In the data rows, 128 means zero.
Some points:
[100 141 125 137 101 116 156 147 126 121 162 128 145  94 157 101 167 116 108 145 111  93 115 104 153 132  88  88 154 171 118 177 135 123 103 107 134 128 112  98 169 116 134 165 148 115 133 129  98 116 120  60  98 144 118 128 101 151 148 169 127 147 110 117]
[172 133 124 124  91 150 122 143 159  98 112 146 141  81 135 142 133 157 175 140  86 132  67 112 110 133 118 126 127 116 145  87 129 144 125 108 105  91 145 192 129 118 123 162 136 159 175 136 147 122 126 109 146 116 126 151 146 120 126 138 143 144 111 178]
[129 140 160 134 153 151 116 116 161 153 152 127 115 175 150 149 117 132 104 141 149 113 110 141 139 164  81 162 107 161 156  80 115 127 124 115 162 140 159 160 172 141 142 102 122 113 152 157 152 128 181  98 123 143 117 105 122 117 106  84 138 152 116  97]
[114 117 145 110 119 151 110 156 166 111 134 126  90 135 110  95 147 115 123 116 124 136 124 147 158 126 117 121 136 104 129 122 164 182 162 140 132 107 101  70 177 112  84  89 122 166 106 124 145 162  97 123 152 162 126 148 150 127 141  91 145 130  95 129]
[138 161 128 157 141 178  93 111 151 110 102 125 116 130 126  85 107 120 114  76 141 148 106 144 138 116 115 107 128 160 105 191 115  82 126 142 128 140 178 124 114 106 110 125 127 152 107 133  99 123 142 147 103 121 166 100 131 109 129 138 123  93  90 136]
[138 151 155 105 161 158 149 110 109 120 101 147 121 115 133 111 112 139 116 159  83  92 100 127 135 155 159 127 163 123 141 127 131 132 140 155 104 115 125 134 166  85 136 103 102 134 120 124 114 152  88 154 166 133 175 133 102 172  97 112 122 119 135  64]
[115 114 109 136 110 145 116 118  89 151 136 125 169 118 120 141  65 103 147 110 160 113  74 137 127 131 151  80 139  82 114 101 100 102 143 120 189  99 108  83 148 118 124 126 136 130 102 155 169 141 151 126 109 105 126 112 127 176 123 128 133 113 115 138]
[145 136 153 166  81 136 102 122  97 145 121  85 145 123 133 136 128 150 156 102 153 121 139  91  91 148 163 170 113 152 127 139 147 143 151 117 143 145 132 106 147  94 149 150 122 129 140 111 106  89 152 164 137 188  89 110 138 107 128 159 131 142 166 133]
[104  86 145 116 105  87 121 138 119 104 120 137 152 147 126 127 155 150  87 116 103 145 126 118  93 150 109 132  97 118 124 113 144  97 125  91 187 100 146 187 129 124  99 102 147 114 114 134  75 141  93 166 117 121  99 139 144 141 114 112 130 102 111 105]
[154 133 169 106 153 123  75 110 109 132 133  89 153 116 119 162 119 119  83 173 159 147 166  99 116 122 102 111 131 128 149 138  74 147 151 128 133 136 116 151 162 130 119 140 104 151 139 112 131 157  97 121 154  80 127 131 149  98 151 151 100  93 112 137]
[115 155 103  99 163 139 161 157 131 163 116 149 119 100 135 116 136 183  89 114 163 158 140 104 108 106 159 159 150 149 154 146 134 128 131 116 133 144  83 132  99 102 100 109 172  91 148 137 168 102 142 127 140 130 142 124 139 163 134 164 168 117  87 137]
[135 105 123 117 171 131 175 128 102 135 111 144 177 158 110  70 131 139 154  99 124 131 117  99  93 178  93 134 126 116 127 174 107 144 133 162  95 123 129 125 128 187 116  95 135 160 150 112 165 107  91 101 110 124  96 109 170 147 118 104  85 149 158 137]
[100 119 139 169 128 155 149 113 147  88 137 130  81  77 116 116  98 130 142 141 122 123 179 151 118 137 165 108 143 163 124 129 101 105 131 136 152 154 100 148 103 131 147 131 118  90 107 123 142 159  86 105 107 161 116 125 180 128  97 128 112 180 121 153]
[122 104 147 143 136 110 133  85 155 150 153 134 115 126 117 168 174 187 145 140 123 116  88 159  91 139 123 157 110  97 114 143 145 133 122 122 140 162 121 108 117 160  88 145  83 151 103 141 146 145 116 151 116  99 148  93  89 109 124 157  97 141  98 109]
[173 152 151 105 159  80 125 139 133 105 143 147 125 146 140 143 131 101 136  78 134 110 160 184  98 170 162 145 171 102 115 110 134 114 154 111 128 130 138 129 140 142 129 140 124 113 105 138  92  98 130  75 146 136 163 139 130 125 154 153 150 119 117 153]
[103 119  80  96 147 127  84 154 152 161  76 143 184 148 162 141 109 148 108 137  73  81 143 127 158 118 135 134 105 135 110 126 129 109  79 146 128 175 134  91 130 131 116 136 110 113 142 108 119 146 101 140 136 142 110  91 149 114 143 119 142 141 157 185]
[128 102  99  95 123  98 163 120 132 114 168  99 126 125 126 125 116 114 145 154 125 159 130 120  86 122 108 153 136 182 106  72 105 108 127 146  82 116 139 113 117  84  69 130  97 136 123 110 127 138 149 106 126 140 107 138  96 135  85 118 131  92 152 154]
[113 116 111 122 143 100 123 112 175 180 130 103 112 148 127  78 153  91 139  86 137 111 117 106 118 127 149 104 154 143 143 100 147 172 124 109 165 154 143 171  93 115 167 116 114 136 158 120 126 166 114 133 124 108 167 156 111 104 138 148 115 118 175 141]
[118 122 142 176 116 134 167 112 139 155 155 138 165 126  94 165 137 140 126 127 131 101 170 128 130 102  98 121 110 123 159 128 140 127 149  91 104  96 164  86  98 110 142 147 106  97 159 125 106 106 138 146 112 120 173 114 181 124 119 123 159 116 160 148]
[111 119 117 100 141 144 128 123 104 116 136 164 113 138 143 115 147 104 156 148 116  91 163 119 107  90 133 119 108 107 105 111 151 153 130 155  97 112 121 169 126 100 175 147 142 134  94  84 150 133 175 135  84 151 111  79 154 124 159 152 135 102  82 104]
[144 152 123 147 100 128 113 113 147 135 123 147 132 103  83 134 109  82  61 130  89 117 163 123 105 126 172 126 124 130  87 139 157 160  94 153 104 130 160 127 111 143 101 135 126 120 131 161 176  99 162 127 115 119 101 171 126 159 152 132 122 148 133  97]
[134 139 103 113 148  84 116 111 118 144 163 105 145  83 131 114 135 136 158 148 128 144 138 171 197 118 156 157 112 159 113 105 139  99 166 110 115 101 155 106 155 134 138 141 190 124 160 139 133 114 114 181 111  96 107 128 150  98 128 133  83 150 112  99]
[ 99 109 121 137 147 112 128  91 103 168 131  95  81 140 154 144 146 130 155 132  94 159 141 133 145 122 159 115  91 120 149 167  86 151  95  89 118  96 153 144 138 115 120  98 127 165  91 168 105  97 136 104 180 110 112 110 126 136 138 101 144 129 137 146]
[ 99 157 102 163 130 164 158 172 130 148 117 114 108 134 101 188 135  89 133 102 153 128  89 147 126 124 126 110 128 146 120 102 123 112  95 155 128 144 116 144 129 143 127 137 133 121 122  93  98  91  92 145 157 129 125 125 149 127 170 115  97  98 114  84]
[133 149 139 145 138 143 142  99  76 111  99 150 124 159 125 116 165 133 115 105 168 117 147 145 196 119 121 129 116 112  91 102 113 180 103 147 127 162  93 168 134 153  99 175 139 148 130 133 101 135 124 141 101 141 144 169 104 165  86 107 156 113 138 167]
[135 150 115 148  89 125 144 122 176 132 120 127 110 167 180 111 133 153 142 165 130 126 149 126 102 152 115 159 102 108 144 130 124 100 138 166 108  97  92 101 138 134 159 134 145 122 121 149 120 161 159 132 132  85 115 196 144 149 128 146 103 102 144 145]
[125 101 152 120 155 116 105 145 109  91  94 113 108 107  89 148 113 180 125  80 138 129 119 102 134  82 133 128  92 157 102 118 159 109  96 140 108 100 123  99 133 146 174 122 147 116 101  98 139 139 148  73 131 105 156 159 116 118 118 135 151 149 156  99]
[137 134 125  81 112 140 171 104 104  94 159 114 123 150 142 137 134 131  84 111 129 171 127 128 126 121 126 104 152 106 153 106 168  91 130 139 115 150 119 144 153 132 170 142 100 128  90 175 145  85 109 154 113 144 149 140 107  87 174 118 135 155 144 167]
[153  65 156 141 126 137 115 138 151 145 106 144 126 100 119 112 143  94 137 143  82 183 143 112 149 125 102 143 159 121 164  97  98 117 145 144 159 130 111 117 128 189 130 148 147 124 111 133 104 112 171 158 152 143 151  92  94 137 126 127 114 109 152 119]
[124 138 121 146 143 126 111 117  87  89  89 116  93 148  97  71 131 119 109 197 159 124 114 142 139 136 117 130 139  73 133 101 139  99  96 111 158 132 140  77  53 109 133 135 121 131 172 121 127 101 116 100 146 141 113 114 118 105 155 138 135 126 126 104]
[151 103 123 130 160 144 107 138 129 117 136 157  97 132 146 153 138 103 149 118 135 130 114 148 112  93 120 122 157 135 140 169 140 157 138 118 129 151 154 113 131 146 173  93 109  88 172 144 122 131  92 152 109 110  54 154  75 120 111 129 150  80 146 150]
[149 122  82 169 110  89 123 180 119 147 159 188 120 144  98 117  66 127 140 132 152 130 138 100 137 107 122 149 101 111 142 157 105 118 148 134 101 154 128 155 138  98 131 150 141 139 110 112 128 141  89 119 121 142 152 137  92 113 140 117 155 173 124 105]
[131 146 139  56  71 125  97 142 111 137 131 120 108 163 115 177 134 133 156 110 104 130 125 121 169 155 101 108 134 149 144 164  94 131 120 117 120 131 123 109  59 117 117 129 159 121 145 105 162 164 146 150 116 136 123 118 141 153 105 126 102 148 133  98]
[157 163  95 103 112 116 190 133 145  84 145 119 155 107 167 139 105 142 124 151 135 138 120  91 131 105 146 126 104 116 103 146 122 177 165 116 155 129 133 120  98 178 129  99 109 133 125 120  85 158 174 122 160 132 127 131 126 100 112 105 118 145 125 117]
[ 82 127 158 164  99 118  95 159 118 128 110  87 187 114 154 133 112  93 141 155 167 133 119 174 146 127 135 118 163 101 128 160 166 108 119 123  93 104  86 179 116 136 109  84 120 118 124 115 159 121 160 135 131 122 152 111 105 124 104 108 130 144 126 130]
There is one direction along which these points spread out most. Take the direction at right angles to it along which they spread out most. Go by this last direction. How far along it is each point below, from 0 to 99? 50 is the average, and the first point above lies past it. One standard deviation of the points above along it is 16.
[115 114 109 136 110 145 116 118  89 151 136 125 169 118 120 141  65 103 147 110 160 113  74 137 127 131 151  80 139  82 114 101 100 102 143 120 189  99 108  83 148 118 124 126 136 130 102 155 169 141 151 126 109 105 126 112 127 176 123 128 133 113 115 138] 43
[122 104 147 143 136 110 133  85 155 150 153 134 115 126 117 168 174 187 145 140 123 116  88 159  91 139 123 157 110  97 114 143 145 133 122 122 140 162 121 108 117 160  88 145  83 151 103 141 146 145 116 151 116  99 148  93  89 109 124 157  97 141  98 109] 44
[ 82 127 158 164  99 118  95 159 118 128 110  87 187 114 154 133 112  93 141 155 167 133 119 174 146 127 135 118 163 101 128 160 166 108 119 123  93 104  86 179 116 136 109  84 120 118 124 115 159 121 160 135 131 122 152 111 105 124 104 108 130 144 126 130] 43
[100 119 139 169 128 155 149 113 147  88 137 130  81  77 116 116  98 130 142 141 122 123 179 151 118 137 165 108 143 163 124 129 101 105 131 136 152 154 100 148 103 131 147 131 118  90 107 123 142 159  86 105 107 161 116 125 180 128  97 128 112 180 121 153] 57
[151 103 123 130 160 144 107 138 129 117 136 157  97 132 146 153 138 103 149 118 135 130 114 148 112  93 120 122 157 135 140 169 140 157 138 118 129 151 154 113 131 146 173  93 109  88 172 144 122 131  92 152 109 110  54 154  75 120 111 129 150  80 146 150] 40
[125 101 152 120 155 116 105 145 109  91  94 113 108 107  89 148 113 180 125  80 138 129 119 102 134  82 133 128  92 157 102 118 159 109  96 140 108 100 123  99 133 146 174 122 147 116 101  98 139 139 148  73 131 105 156 159 116 118 118 135 151 149 156  99] 58
[135 150 115 148  89 125 144 122 176 132 120 127 110 167 180 111 133 153 142 165 130 126 149 126 102 152 115 159 102 108 144 130 124 100 138 166 108  97  92 101 138 134 159 134 145 122 121 149 120 161 159 132 132  85 115 196 144 149 128 146 103 102 144 145] 64
[154 133 169 106 153 123  75 110 109 132 133  89 153 116 119 162 119 119  83 173 159 147 166  99 116 122 102 111 131 128 149 138  74 147 151 128 133 136 116 151 162 130 119 140 104 151 139 112 131 157  97 121 154  80 127 131 149  98 151 151 100  93 112 137] 42
[131 146 139  56  71 125  97 142 111 137 131 120 108 163 115 177 134 133 156 110 104 130 125 121 169 155 101 108 134 149 144 164  94 131 120 117 120 131 123 109  59 117 117 129 159 121 145 105 162 164 146 150 116 136 123 118 141 153 105 126 102 148 133  98] 73
[111 119 117 100 141 144 128 123 104 116 136 164 113 138 143 115 147 104 156 148 116  91 163 119 107  90 133 119 108 107 105 111 151 153 130 155  97 112 121 169 126 100 175 147 142 134  94  84 150 133 175 135  84 151 111  79 154 124 159 152 135 102  82 104] 58
[114 117 145 110 119 151 110 156 166 111 134 126  90 135 110  95 147 115 123 116 124 136 124 147 158 126 117 121 136 104 129 122 164 182 162 140 132 107 101  70 177 112  84  89 122 166 106 124 145 162  97 123 152 162 126 148 150 127 141  91 145 130  95 129] 22
[100 141 125 137 101 116 156 147 126 121 162 128 145  94 157 101 167 116 108 145 111  93 115 104 153 132  88  88 154 171 118 177 135 123 103 107 134 128 112  98 169 116 134 165 148 115 133 129  98 116 120  60  98 144 118 128 101 151 148 169 127 147 110 117] 60
[113 116 111 122 143 100 123 112 175 180 130 103 112 148 127  78 153  91 139  86 137 111 117 106 118 127 149 104 154 143 143 100 147 172 124 109 165 154 143 171  93 115 167 116 114 136 158 120 126 166 114 133 124 108 167 156 111 104 138 148 115 118 175 141] 38
